J_606: [178 171 103 168 164]
J_373: [129 132 127 129 119]
J_503: [132 149 108 121 196]
shift -1: [129] -> [128]
shift +1: [132 149 108 121] -> [133 150 109 122]
shift +1: [178] -> [179]
shift +1: [129 132] -> [130 133]

J_383: [134 128 183 176 168 128 131 128 168 128 174 128 117 156 134 206 133 177
 193 128 134  91  58 128  61 118 166 189]
J_985: [141 123 117 136 135 122 126 128 118 137 131 139 128 123 122 132 125 141
 133 133 136 122 124 131 128 127 128 128]
J_198: [141 123 117 136 135 122 126 128 118 137 128 139 128 123 122 132 125 141
 133 133 136 122 124 131 120 123 128 140]
J_158: [141 123 117 136 135 122 126 128 118 137 131 139 128 123 122 132 125 141
 133 133 136 122 124 131 120 123 128 140]
shift -1: [128 118] -> [127 117]
shift -1: [123 117] -> [122 116]
shift -1: [137 131] -> [136 130]
shift +1: [141] -> [142]
shift +1: [135 122 126 128] -> [136 123 127 129]
shift +1: [123 122] -> [124 123]
shift +1: [136 135 122] -> [137 136 123]

J_994: [109  85 218 208 218 218 218  86  86 218 217 218 216  86  84 110 218  86
 110  85 218  86 219  85 219  84  85  86 119 218  85  86  86 217 216 109
  85  84 218 218 111  89 203 218 217]
J_767: [ 77 168 102  85  99  99  99 167 168 101 100 102  96 166 168  78 111 165
  78 168 100 167  99 168  99 168 167 168  82 101 168 168 167 100  96  77
 167 168 104  99  78 166  82  99  98]
J_7: [141  68 158 168 160 160 159  69  68 158 160 159 163  69  68 141 153  69
 141  67 160  69 160  68 159  68  69  68 148 159  67  68  69 160 163 141
  68  68 159 160 143  68 169 160 162]
J_37: [ 83 142 171 148 169 169 171 141 143 172 168 171 163 140 141  85 178 140
  85 143 169 142 171 142 171 142 141 143  91 171 143 143 142 168 163  84
 142 141 172 169  85 145 144 171 166]
J_245: [111  69 160 153 161 162 163  70  71 162 160 162 159  68  69 114 161  68
 114  71 161  70 164  70 164  70  68  71 122 161  71  71  69 160 159 112
  70  69 162 161 114  72 152 163 162]
J_95: [ 74 167  88  71  86  86  87 166 167  88  87  88  83 165 166  74  98 164
  74 167  87 167  86 167  87 167 166 167  76  87 167 167 166  87  83  74
 167 166  90  86  74 165  67  87  84]
J_400: [125  53 171 177 175 175 175  54  55 173 174 174 177  53  53 126 171  52
 126  54 174  54 176  53 175  53  53  55 129 173  53  54  54 174 176 126
  54  53 175 175 127  55 177 175 178]
J_538: [181  87 117 138 120 120 119  87  87 117 119 119 124  86  88 181 112  87
 181  87 119  87 120  88 119  88  87  87 182 118  88  87  87 119 124 181
  87  88 119 120 181  85 143 120 124]
J_352: [128 122 149 146 148 148 149 122 122 149 148 149 148 122 122 129 148 122
 129 122 148 122 149 122 149 122 122 122 137 149 122 122 122 148 148 128
 121 122 150 148 130 121 146 149 149]
J_22: [139  70 190 195 194 194 193  71  71 191 193 193 195  70  69 140 190  69
 140  71 193  71 194  70 193  70  70  71 143 192  70  71  71 193 195 139
  71  69 193 194 140  72 194 194 196]
J_113: [173  38 171 194 174 174 173  38  37 171 173 172 179  39  38 173 160  39
 173  37 173  38 173  37 173  37  39  37 175 172  37  37  38 173 179 173
  37  38 171 174 174  38 199 173 179]
shift -1: [159  69  68] -> [158  68  67]
shift -1: [ 86 110  85 218] -> [ 85 109  84 217]
shift -1: [167  88  71] -> [166  87  70]

J_229: [140 183 126 149 143 136 120]
J_160: [140 183 126 149 129 128 125]
J_255: [140 198 107 136 143 148 104]
J_93: [140 198 107 136 146 148 104]
shift +1: [126 149] -> [127 150]
shift +1: [140] -> [141]
shift -1: [140] -> [139]
shift -1: [140 198] -> [139 197]
shift -1: [126 149] -> [125 148]
shift -1: [136] -> [135]
shift +1: [149] -> [150]

J_110: [140 182  83 118  83 113 158 100 132  70 128 155 139  98 112 108 164 116
 178 139 122 122 100 130 139 199 172 149 119 113  87 130  85  93 148 141
  86 144 123 169 151 123 201 105 136 142 201 105 169 116 147 142 164 130]
J_236: [138 160  78 136  78 109 152 133 111 141 106 196 134 114 108 146 155 136
 106 149 208  88  79 158 149 199 168 161 134 105  90 123 119  96 150 173
  86 144 119 156 102 149 216 128 135 107 158 150 170 121 148 152 148 129]
J_90: [140 101  83 118  83 113 158 100 132  70 128 155 139  98 112 108 164 116
 178 139 122 122 100 130 139 199 172 149 119 113  87 130  85  93 148 141
  86 144 123 104 151 123 201 105 136 142 201 105 169 116 147 142 164 130]
J_241: [135 176  90 118  90 107 150 113 119  93 119 172 147 105  97 115 160 125
 123 143  98 103  76 126 143 199 171 167 133 105  90 136  98  91 143 148
  76 144 121 170 138 100 204 113 129 136 188 126 169 111 146 143 151 132]
J_187: [140 182  83 118  83 113 158 100 132  70 128 155 147  98 112 108 164 116
 132 139 122 122 100 130 139 199 172 149 119 113  87 130  85  93 148 141
  86 144 123 169 151 123 201 105 136 142 201 105 169 116 147 142 164 130]
shift -1: [136 106] -> [135 105]
shift +1: [85] -> [86]
shift +1: [102 149] -> [103 150]
shift -1: [101  83] -> [100  82]
shift +1: [173  86 144 119] -> [174  87 145 120]

